In the data rows, zero lies at 4.5, halfway between 4 and 5.
Some points, each followed by its number:
[3 0 4 6 7 4 0 7 8 5 4 6 3 8 4 5 5 1 4 0 5 5 8 6 4 8 4 9 5 2 5 6 8] 0
[4 0 3 3 6 2 1 5 6 6 2 7 3 8 3 8 4 2 4 4 5 6 8 9 3 6 0 5 4 3 2 7 6] 1
[4 4 7 3 4 5 4 4 4 3 6 2 5 4 4 5 6 6 7 4 6 5 3 1 4 3 4 3 5 5 7 4 4] 2
[4 6 5 7 3 5 6 4 2 4 8 4 3 3 5 1 5 6 6 7 1 3 4 7 9 5 5 3 2 8 5 2 3] 3
[5 5 5 5 3 4 4 4 4 5 5 4 9 4 3 5 3 6 5 4 5 2 2 4 5 4 4 6 4 5 5 5 5] 4
[6 5 5 5 6 5 5 5 5 4 3 4 4 5 5 5 6 4 3 3 2 6 5 4 4 4 4 2 4 4 5 5 4] 5
[5 4 5 5 4 5 5 7 4 9 5 4 4 5 6 4 3 5 5 4 4 5 5 3 4 5 5 1 5 4 5 5 5] 6
[6 6 7 5 4 6 6 4 3 4 6 5 5 3 6 5 5 7 4 9 4 4 4 6 5 3 7 2 4 7 5 3 3] 7
[5 6 4 4 3 4 6 3 2 5 4 5 4 4 5 3 6 7 1 4 7 3 4 4 4 5 5 3 1 7 5 5 2] 8
[4 4 5 6 4 5 5 4 5 3 6 5 7 4 4 6 6 4 4 5 5 4 3 6 3 4 5 5 5 4 6 3 5] 9
[5 3 1 3 7 0 3 5 6 6 4 5 1 6 7 7 5 4 3 4 6 5 5 4 6 5 6 7 4 3 5 7 6] 10
[7 3 7 4 6 5 6 4 7 6 4 3 6 5 5 5 4 4 2 6 5 5 6 3 4 4 3 5 5 3 5 7 4] 11
Which point above is nearest to each new point by angle? Its number follows each.
[6 5 5 5 5 5 5 4 3 5 5 5 6 3 4 3 4 6 4 5 4 3 4 5 3 4 6 4 3 5 5 5 4] 7
[5 4 6 5 5 6 4 5 5 3 4 5 6 4 6 5 0 5 2 5 2 7 4 3 5 4 6 4 5 4 5 5 5] 11
[4 2 4 4 5 5 5 3 5 6 4 5 2 5 3 5 6 4 7 5 5 7 7 3 5 5 7 2 5 4 4 4 5] 6
[4 4 6 5 4 5 5 4 5 4 5 4 5 5 6 6 4 5 4 4 3 5 5 6 4 6 4 4 4 4 2 5 5] 1
[2 4 6 3 6 5 5 5 4 5 5 3 6 3 5 5 5 6 9 5 0 5 4 7 5 1 3 5 6 5 5 3 4] 3
[6 5 3 1 4 5 5 6 4 6 3 6 4 5 4 5 0 4 4 4 6 5 6 4 3 4 3 4 1 4 5 5 5] 1
[3 5 5 5 3 4 5 4 2 4 6 3 5 4 6 2 5 5 3 6 0 7 5 4 5 3 4 3 3 6 3 4 2] 3
[6 4 2 2 8 4 3 6 9 6 4 3 4 5 6 6 4 3 7 2 2 4 4 5 4 4 2 5 8 1 5 5 6] 0
[3 5 5 5 3 9 4 5 3 2 4 5 3 4 4 2 5 5 7 5 6 5 5 4 7 8 5 5 4 5 3 3 2] 3
[5 4 6 4 3 4 5 4 4 6 3 5 6 5 3 4 4 4 5 5 9 4 5 0 6 5 6 4 3 5 2 3 4] 8
[4 4 2 4 5 5 5 5 5 5 5 5 4 5 4 4 4 4 5 4 7 3 5 4 5 2 6 7 4 5 5 6 5] 10
[7 4 4 0 6 6 3 5 7 5 4 0 6 5 6 6 7 3 6 2 4 4 4 4 3 6 3 5 9 1 5 4 5] 11
[4 3 3 6 5 3 4 6 5 5 4 5 3 5 4 4 5 4 4 4 4 6 5 4 3 7 4 4 4 5 0 6 6] 1
[7 3 5 3 4 5 5 4 3 4 5 5 5 4 5 4 5 5 6 5 5 4 5 3 8 4 5 2 5 6 4 3 4] 7
[3 3 7 7 4 4 6 3 3 3 5 4 3 4 4 3 5 7 5 5 5 4 4 5 7 6 5 3 3 6 6 5 4] 3
[5 4 5 4 4 5 5 4 3 3 5 4 9 4 5 3 3 4 5 3 5 3 5 5 6 6 4 6 3 5 7 2 3] 4
[6 4 4 8 6 4 4 3 4 5 4 4 6 5 5 5 6 5 3 6 5 5 5 6 6 5 3 5 5 5 2 4 5] 1
[7 6 4 1 4 6 4 6 6 6 2 5 3 5 4 4 3 3 5 2 5 3 5 5 5 4 2 5 6 3 2 5 4] 1
[3 4 4 4 5 4 4 6 5 7 3 6 3 5 5 4 6 4 3 4 5 4 7 5 3 5 5 6 4 4 3 4 5] 0
[1 4 3 7 5 3 4 4 5 6 4 6 3 5 5 5 5 4 2 5 5 6 5 5 3 8 3 4 3 4 4 4 5] 1
